rotation steps, each row followed by its count of steps
The counts run from 0 to 415.
[ -9   2   1  -6   8  12  -4  18   2  -6  -4   1   6 -11  -4  -3 -19   1
  -2   7   1   6 -17  10  14  -2   0  17  -4   7   5   4 -14]  215
[ -7  -2 -13   1  -2  -1  19   1   6  -5   4  -6   8  -4  -5 -11 -28   1
  -9  -3   7  -7  -8  14   0   2   5   8  -2   8   6 -10  10]  358
[  4   4  -8  -8   4   2   5   9   1   0  -4 -18   8   2   1  -3 -11   3
 -19  -4 -10   4  -6  21   7   9  10   7   1  11   1 -10  14]  224
[  0   2 -11  -4   3  12   3  10   7  -5  -5  -3   6   7   1  17 -14  12
  -9   9  -6  -7 -18   6  11   9  -1   9  -5   7  11  -7  14]  395
[ -7  -3   3  -2   6  14 -10  14   7   1  -4  -5   4  10  13  -1   0  17
   1  -2 -12  -8  -7   4  21  11   0  10 -11   6   2 -12  -2]  161
[-13  -4   4  11   6   2   6   5  -1  -4   2  -4  12   8   8 -12 -26   8
   2 -10  -5  -5   6   6   1   5   5  15  -1   5  -1 -18  -6]  410
[ -9  -6   1  -2   0  13  -5  16   6  -4   0  -6  -4  -1   8  -7  -6   9
  15   4 -13  -6  -1   5  24  12   7   5  -9  -3   0 -11  -8]  129
[-12  -5   3  -1   8   0   0   7   0  -1   0 -15  14  -2  -1  -8 -22   9
 -15  -5  -2   5  -7   5   1  -2   0  14  -7  19  -1  -9  -7]  2
[  0   6  -7  -5   3  -6   6  10  -6  -4  -3 -15   9  -4  -4  -7 -22  -4
 -15  -6  -6   8   0  20   1   0   8  10   5  10  -3 -11   5]  408
[ -5   3  -7  -8   4  11  -3  17   8  -6  -4   5   6  -7  -4   3 -12   3
  -7   8   2  -3 -24  10  17  -2  -5  12  -7   9   9   4  -3]  366
[-11  -3   1  -8   8   8  -1  14   3  -6   2  -7   1 -14  -3 -22 -14  -1
  -3  -1   1   5  -5  17  16   2   8  15  -5   6  -1  -1 -10]  317
[  1   7 -10  -4  -2   4  14   3   2  -4  -6  -7   7   6  -1  -7 -16   4
 -19  -7   5   1  -9  19   5   8   9  10   1   7   9  -7  16]  73
[  2  12  -2  -9   2   3 -12  22  -2  -5  -6   3  10   2   5  -8  -3  -3
 -12 -10  -3   0 -11  16  21  -6  -5   9  -3   9  -1  -4  -5]  62
[ -8  -2  -8   0 -13  -6  16   4   0  -7   5 -15   2  -6  -3 -14 -22  -1
   4  -2  -4  -1   9  12   3   6  13   2  -3   2   1 -18   3]  289
[ -9  -1   2   6   0  12  -1  16   3  -5  -3   1   5   2  10   0 -19   7
  19   6 -11  -9  -2   4  16   7   4   9  -4  -5   2 -10 -13]  280
[-11  -3   3 -11   5   7 -11  17   2  -4  -2 -12   5  -7  -3  -2  -9   6
  -8   6  -5   7 -16   5  16   0   0  12 -12  15   2  -1 -13]  31
[ -3  -6  -9  -6  10   6   6   3   9   0   3 -16   5  -2  -1  -8 -12   9
 -18  -3  -5  -3  -9  18   5   8   5  10  -5  13   2 -12  15]  72
[ -7  -6  -1  -6  10   1  -1   9  -1  -2   1 -20   7 -10  -5  -2 -21   5
 -13   2  -9   8  -8  13   0   1   5  14  -4  15  -3  -8  -1]  407
[ -2  12  -7  -5  12  13  -4  11   0  -8  -6   9   0   8  -1   9 -10   5
 -17  -3   2   3  -9  10  12   8  -1  17  -1   3   7  -7  16]  143
[ -1  -6 -12  -7   7   4   7   3  12   1   4 -13   7  -1  -2  -4 -12  10
 -17  -3  -3  -8 -13  15   4   5   1   6  -9  14   4 -13  17]  325
[  3   8 -12  -7  11  -3 -11   9  -3  -5   2  -6   5   3  -3  14 -12   0
 -19  -4 -13   1  -2  11   2   0  -6   8  -1  10  -3 -19  15]  274
[-13   5 -11   1  -9  -1   2   4  -4 -13   3  -1  -4  10  -2  13 -19   6
   2   0  -5  -4  11  -2   5  11   5   6  -6  -1   6 -24  15]  392
[ -3  12  -7 -13   3  -6 -12  17  -8  -9   1  -5   4 -10  -8  -4  -9  -9
 -15  -3  -4  10  -5  16  12  -8  -4   9  -4  10  -3  -8  -3]  184
[-10   0  -4  -3  -8   6   6  14   3  -9   2  -5  -4 -10   1 -21 -13  -2
  14   2  -3  -2   4  16  20   7  12   4  -5  -6   0  -9  -8]  350
[-11   1  -6  -3   0  -3   1  11   0  -7   4  -1  11 -11  -8  -3 -26  -1
  -8   2   4   0 -16   7   3 -11  -6  11  -8  16   4  -3 -11]  337
[  0   3  -6  -5   7  13   9  12   6  -4  -5  -4   2  -4   1 -19 -10   0
  -8  -5   2   0  -9  25  16   7  10  12   1   1   3  -2   5]  195
[-10   1 -12  -9 -22  -1   1  12   5 -13   2  -2  -6  -5  -4   5 -10   2
   8  11  -1  -7  -5   1  19   4   2  -3 -14   1  11 -10   1]  48
[ -3  -2 -13  -6  13   0  -3   3   7  -1   9  -3   4   1  -3   1 -10   7
 -18  -8  -4  -8  -8  11   5   1  -9   9  -9  15  -1 -18  18]  173
[ -8  -2  -1  -5   2  -5  -7  12   1  -2   2 -12  15  -2  -3   3 -19   6
 -15   0  -5  -1 -16   4   4  -7  -6   9  -9  23   1  -8  -6]  153
[ -5   7 -10  -2  -4  10  15   9   7  -9  -4   6   1  -4  -2 -17 -16  -2
  -2  -1  10  -5 -10  20  17   4   8   9   1  -2   9   0   3]  44
[-14   7  -9   0   2   4  -3  11  -1 -13   8  18  -6  -5  -2 -12 -13  -5
  11  -7   4  -6   6   8  17  -1  -3  11  -7  -6   1 -15  -1]  299
